Here are some numbered points:
[-0.5 -0.1  0.6  0.2 -0.1 -2.1  1.5 -0.7 -1.   0.4  0.4  0.3  0.2 -0.2
 -0.1 -0.7 -0.2  0.1  0.5  1.3 -0.5 -0.1 -0.8 -1.1  0.   1.  -1.3 -0.1
 -0.2] 0
[-0.3 -0.3 -0.2 -0.7 -0.6  1.2  0.7 -0.3 -0.3  1.1  0.7 -0.5 -0.4  0.7
 -0.5  0.8 -1.2  0.8  0.4 -0.3  0.1  0.7 -0.1  0.4  0.9  0.3  1.2  1.5
  1.1] 1
[-1.5  0.4  0.4  0.2  0.7  1.9 -0.6  0.  -1.7 -1.7 -0.2  1.4 -0.9  1.2
  1.4 -1.8  1.2 -1.8 -0.9 -1.1 -2.3 -1.2 -1.1  0.3  0.7 -0.2 -0.1  0.7
 -0.1] 2
[-1.4 -0.4 -1.   0.3  0.8  0.7  1.4 -1.  -2.6  0.5  0.8 -0.3 -1.3  0.8
  0.1 -0.3 -1.1 -0.7 -1.5 -1.  -2.3  0.3  0.8  0.1  0.5  1.2  0.   2.3
  0.5] 3
[ 0.5  1.2  0.3  0.2  1.1 -0.9  0.4  0.  -1.4 -0.6  0.   1.3  0.2 -0.8
 -1.7 -0.5  1.3 -0.2  0.3 -0.4 -1.9 -0.6  0.6 -0.1 -0.8 -1.2 -2.2  2.1
 -1. ] 4
[ 0.   0.5  0.  -0.9  1.5 -1.5  0.6  0.4  1.7 -1.2  0.9  0.3  0.   0.4
 -0.8  0.7  0.2  0.2  0.2 -0.7 -0.4  1.7  1.5  0.2 -0.2  1.   0.9 -1.4
  0.7] 5
[ 0.8  0.8 -1.  -0.1  0.  -0.1 -1.2 -0.6  0.6 -0.2 -1.  -0.6  0.8 -0.3
 -0.2  0.4  0.1 -0.9 -0.8  2.   2.  -0.2 -1.1 -0.9  0.9  1.5 -0.4 -0.6
  0.2] 6
[ 0.5  0.1 -0.1  0.1 -1.6  0.6  0.7  0.1 -0.8  0.8 -0.6  0.2 -0.4 -0.9
  0.1  0.1 -1.1  0.3  0.7 -0.1  0.2  0.7 -0.1  0.4  0.4 -0.5 -0.6  1.6
  0.1] 7
[ 0.5  0.   0.1 -0.6  1.3 -1.2  0.6  0.   1.1 -2.2  1.5 -0.2  0.4  0.2
 -0.4  1.1  0.3  0.6  0.6 -0.5 -1.2  2.1  1.7  0.4 -0.7  0.3  1.5 -0.8
  1. ] 8
[ 0.5 -0.7 -0.4  0.5 -1.4 -0.5 -0.9  0.3  0.1  0.8  0.4 -0.7 -0.1 -0.9
  0.4  0.1 -1.5  0.2  0.1  0.9  2.   1.1 -0.6 -1.3  0.5  0.  -0.6 -0.6
  0.3] 9
[-0.6 -0.9 -0.8  0.4 -0.5 -0.7  2.1 -0.9 -0.6  0.  -0.8 -0.6 -0.6 -1.
  0.8  0.8 -0.5  0.6 -0.8 -0.1 -0.2  0.8  0.9  0.  -0.6  1.9  0.1 -0.7
 -0.4] 10
[ 0.3 -0.8 -2.6 -0.4  1.6 -0.1 -1.2 -1.4 -1.3 -0.1 -0.1 -0.4 -0.2  0.3
  0.6  0.2 -1.4 -0.8 -2.3  1.   0.7 -0.6  0.6 -1.2 -0.1  1.2 -0.1 -1.8
  0. ] 11
[-0.5  1.2  0.3  0.   1.2 -0.5 -0.3  0.8  2.3  0.6  0.4  1.5 -2.  -0.2
  3.4 -1.  -0.4  0.9  0.7  0.8  2.   0.3  0.  -0.7 -0.3  0.8  1.3 -0.8
  0.1] 12
[ 0.1  0.1 -0.8 -0.4  0.4  1.3 -0.4  0.1 -1.2  1.3 -1.   1.3 -0.2  0.3
  0.4 -0.1 -1.3 -0.3 -0.9  0.  -0.9 -1.   0.3 -0.1  0.  -0.9 -0.5 -0.1
 -0.1] 13
[ 0.   2.  -0.8  1.4  0.7  2.  -1.4  2.3  0.7  0.6 -1.5 -0.8 -0.8 -1.1
 -2.   1.9 -0.9 -0.6  0.3 -0.1  1.1 -0.7  0.2  0.9  0.8 -0.6 -0.9  2.7
 -2.3] 14
[-0.5 -2.7 -0.2  0.4 -2.1  1.4  0.7  0.6  0.9  1.2  1.1 -1.1 -0.6 -0.1
 -3.   1.6 -1.3  2.4  1.7 -0.9  1.4 -0.4 -1.5 -0.9 -1.  -1.   1.  -2.
 -1.7] 15
[ 0.7 -0.8  1.   1.9  0.7 -1.7 -1.1  1.1  1.2 -1.7 -0.2 -0.1 -0.7 -0.6
  5.4 -1.1  0.7 -1.2 -1.3  1.   0.8  1.7  2.5  0.5 -0.9  0.4  0.4 -2.2
  0.3] 16
[ 0.   0.   0.  -0.1 -0.4 -1.2  0.3  0.4  0.4  0.2 -0.3  0.   1.1 -0.3
 -0.2  1.3 -1.1  0.5  0.5  0.9 -0.6  0.1  0.6 -0.5 -0.1 -0.4 -0.2 -2.2
 -0.2] 17
[-1.   0.8  0.9  1.6 -1.1 -0.5  0.9  2.2 -0.4  0.2 -1.3 -0.1  1.3 -0.8
 -1.6  1.5  0.6 -0.3  0.  -0.2 -2.   0.1  1.5  0.4  0.5 -0.5 -2.1 -0.1
 -1.6] 18
[ 0.4  0.6  1.7 -0.6 -0.8 -0.8  1.7  0.1  1.3  0.8 -0.8 -0.6  1.3 -0.5
  1.5  0.4  0.   0.7  1.  -0.4 -0.1 -0.1  1.5  2.7 -0.2 -0.7  1.1  1.1
  0.9] 19
[ 1.3  1.2  0.2  0.5  1.9 -0.2  0.6  0.7 -0.9 -1.5 -0.5  1.5 -0.6 -0.1
 -1.2 -0.4  0.8 -0.4  0.9  0.4 -2.7  0.   0.8  0.3 -1.1 -1.1 -1.5  1.6
 -1.2] 20
[ 0.4 -0.3  0.1  0.4 -1.5  0.5  0.4 -0.1 -1.2  0.3 -0.2 -0.9 -0.6 -1.3
  0.2 -0.2 -1.  -0.2  0.1 -1.   0.7  0.6 -0.4  0.7  0.6 -0.5 -0.9  2.3
  0.2] 21
[ 0.2  0.3  1.3 -0.7 -0.5 -0.6  1.2  0.1  0.8  0.8 -0.7 -0.7  1.1  0.
  0.9  0.3  0.   0.4  0.7 -0.6 -0.3 -0.1  1.2  2.3 -0.1 -0.7  1.   0.8
  0.7] 22
[ 0.5  0.   0.1  0.1  0.1 -0.5 -1.3  0.5  0.7  2.   1.4 -0.3  1.1  0.9
 -1.1  0.  -0.2 -0.1 -0.6  1.1  0.4  0.9  0.6 -1.2  1.  -0.2 -0.4  0.4
  1.5] 23
[ 0.3  0.3 -2.  -2.1 -0.5  2.3 -1.5 -0.4 -1.4  0.9 -0.5  1.4 -0.7 -0.3
 -2.1  0.5 -3.5 -0.1  0.5 -1.9  0.1 -1.9 -1.6  0.1  0.4 -2.9 -0.7 -0.3
 -0.7] 24
[ 0.5  0.6  0.4 -1.1 -0.1 -0.7  0.5  0.   2.4  2.  -2.4  0.7 -0.5 -1.
  0.5 -0.7  1.5  0.6 -0.1  0.   3.1 -0.5 -0.2 -0.4 -0.6  1.6 -0.7 -1.5
 -0.1] 25
[ 0.7 -0.4 -0.4 -0.3 -0.1  0.6  0.  -0.2 -0.1  0.8  0.4  0.5 -0.5 -0.4
  0.7  0.3 -0.3  0.5 -0.7 -0.3  0.   0.8  1.2  0.1 -0.2 -0.8  0.4  0.4
  1. ] 26
[ 2.2 -2.4  1.4  1.  -0.8 -0.8 -0.4 -0.4 -0.7 -1.5  0.3 -0.8  1.1  0.9
  0.7 -1.5  0.5 -0.5  0.9  1.8 -1.4 -0.1 -0.6 -0.3 -0.9 -1.9 -0.2 -1.6
  0. ] 27
[-1.1  0.2  0.7  0.5  0.2  0.4 -0.7 -0.4 -1.6 -1.9 -0.2  0.4 -0.1  1.
  1.  -2.2  1.5 -1.8 -0.4 -0.4 -1.6 -0.9 -1.6 -0.1  0.5  0.4 -0.4  0.3
 -0.1] 28
[-1.2  1.   1.5 -1.3  0.1 -0.3  1.2  0.   0.5  0.5 -0.9  1.6  0.4  0.6
  1.3 -0.7  0.6  0.1  0.8 -0.8 -1.4 -1.1 -0.3  1.   0.3  0.2  0.4 -0.7
  0.7] 29
[ 2.1 -2.8  1.5  0.9 -1.  -1.1 -0.7 -0.1 -0.6 -1.8  0.8 -0.8  1.   0.7
  0.2 -1.3 -0.1 -0.4  1.5  1.4 -1.3  0.  -0.7 -0.4 -1.1 -2.4 -0.4 -2.3
 -0.3] 30
[ 1.4 -0.9  0.9  0.   1.5  0.8 -1.2  0.5  1.7 -0.8  0.8 -2.4 -0.7  2.3
 -1.6 -1.3  0.7 -1.4  0.8 -0.1  1.1 -0.2 -1.   1.5  0.2  0.4  1.4  0.9
  0. ] 31
[-0.4 -1.1  1.   0.6 -1.6  0.2  0.2 -0.2 -0.3  2.4  0.7 -0.5  1.7  1.1
  0.  -0.5  1.2  0.3 -0.9  0.9 -0.1  0.  -0.2 -0.8  0.8  0.1 -0.4  0.5
  1.3] 32
[-1.7  0.3 -1.  -0.7  1.1 -0.3  1.1 -0.1  0.4  2.1  0.7  0.1 -1.1 -0.2
 -1.3  0.3 -1.1  0.9 -0.5 -1.7  0.9 -0.7  0.7  0.  -0.5  1.1 -0.1  0.3
 -0.8] 33
[ 1.5  1.9 -0.2 -0.6  1.  -0.5 -1.4  0.2  1.3 -0.1 -1.6 -0.1  0.3 -1.3
 -0.7 -0.8  0.8 -0.5  0.6 -0.3  1.8 -1.3  0.   1.2 -0.6 -1.1 -1.2  1.4
 -1.1] 34
Which five points above are nearest to each new point by angle, seen from the average point of the numbered points? Their numbers follow each, nearest first.
[-1.4  2.2 -1.3  0.2  0.1 -2.1 -2.3 -1.3 -0.1 -2.1  0.7  0.   2.1 -1.5
 -1.3  0.8  2.3 -0.9 -1.6  0.5  2.1 -0.3 -1.2 -2.4  0.9  1.6 -1.3 -0.9
  0. ] 6 11 0 9 28
[ 1.   0.2 -0.3 -0.2 -0.1 -0.1 -1.8  0.8  0.9  2.6  1.3  0.5  1.   1.
 -1.4 -0.3  0.  -0.1 -0.8  1.3  0.4  1.2  0.9 -1.6  1.2 -0.4 -0.8  0.5
  1.9] 23 32 9 26 6
[-1.1  0.9  0.1 -1.2  0.5  1.3 -1.1  1.   1.3 -0.6 -0.9  2.3 -0.4  0.3
  0.6  0.1  0.9  0.5  0.1 -1.6 -0.5 -0.9 -0.1  0.1 -0.3 -1.1  1.1 -2.
 -0.2] 29 2 12 24 13
[ 1.  -0.7  0.1 -0.1 -0.3  0.6  0.1  0.   0.1  1.1  0.3  0.4 -0.6 -0.3
  1.  -0.1 -0.2  0.8 -0.4 -0.3  0.   1.   1.3  0.  -0.6 -0.8  0.3  0.3
  0.9] 26 1 7 16 19
[ 0.6 -0.8  1.   1.5 -0.1 -1.1 -1.2  0.9  1.  -1.1  0.  -0.3 -0.5 -0.5
  4.1 -1.   0.4 -1.1 -1.   0.6  0.8  1.8  1.9  0.5 -0.3  0.1  0.3 -1.2
  0.7] 16 12 27 26 30
[-2.1  1.3 -0.5  1.6 -1.   1.8 -1.8  2.1  1.4  1.7 -1.1 -0.2  0.5 -0.9
  2.   2.2 -0.9  0.9 -0.7  0.7  1.6 -1.2  0.8  0.2  0.8 -0.8  1.1 -0.5
 -1.2] 14 12 9 13 17
[-0.2  0.1  0.4 -0.1 -0.5 -2.2  1.7 -1.3 -0.9 -0.2  0.6  0.1  0.3 -0.1
  0.1 -1.2 -0.5  0.1  1.2  1.6  0.  -0.1 -1.7 -0.9  0.3  1.1 -0.8  0.1
 -0.1] 0 27 10 30 9
[-0.4 -2.   0.2  0.7 -1.7  0.9  0.7  0.5  0.6  0.7  0.7 -0.9 -0.4  0.1
 -1.8  0.7 -0.4  1.7  1.3 -0.4  0.9 -0.2 -1.2 -0.7 -1.  -0.5  0.6 -1.4
 -1.3] 15 9 30 17 33
[ 0.1 -0.2 -1.3 -1.7  0.3  1.  -0.9 -0.7  0.1 -0.8 -0.3 -0.4 -0.1  0.
 -1.2  0.3 -1.5 -0.4  0.  -0.9  0.7 -0.5 -1.5 -0.1  0.2 -0.2  0.9 -1.5
  0.2] 24 11 15 6 31
[-2.   0.2 -0.6 -0.5  1.4 -1.   1.2  0.3  0.7  2.   0.8  0.2 -0.7  0.1
 -0.8  0.1 -1.   0.9 -0.5 -1.6  0.7 -0.6  1.2  0.1 -0.5  1.1  0.  -0.3
 -0.8] 33 5 10 25 3
[ 0.3 -0.6 -2.8 -0.8  1.6  0.3 -1.9 -1.9 -1.3 -0.1 -0.1 -0.5  0.3  0.7
  0.3  0.4 -0.8 -1.  -2.7  1.1  0.8 -1.1  0.2 -1.5  0.3  1.   0.2 -1.9
  0.5] 11 6 13 9 23
[-0.9 -0.4  1.4  0.7 -1.9  1.   1.   1.3  0.  -0.9 -1.4 -0.1  0.9  0.5
 -1.1  0.9  0.8 -0.2  1.1 -0.4 -2.  -0.4 -1.2  0.6  0.7 -0.1  0.1 -1.3
 -0.9] 18 29 15 28 17
[ 0.6 -1.3  1.2  0.8 -1.3  0.4 -0.1  0.1  0.1  0.7  0.3  0.1 -0.1  0.4
  0.3 -1.2  2.3 -0.2 -1.   0.   0.2  1.6  0.3 -1.   0.   0.4 -0.2  0.6
  1.4] 32 23 26 16 27
[ 0.1  0.4 -0.6  0.4 -0.5  0.6 -0.5 -0.2  0.  -1.   0.1 -1.1  0.2  0.
 -0.4  0.9 -0.1 -0.1  0.5  1.2  1.   0.2 -1.2 -0.2  0.8  0.8  0.4  0.7
 -0.1] 6 9 14 31 1
[ 0.  -0.8 -2.7 -0.7  1.4  0.  -1.8 -2.  -1.3 -0.2  0.  -0.6  0.7  0.
  0.4  0.4 -0.3 -0.6 -2.9  0.3  1.  -0.6  0.4 -1.5 -0.3  0.9  0.2 -1.8
  0.7] 11 6 13 10 9
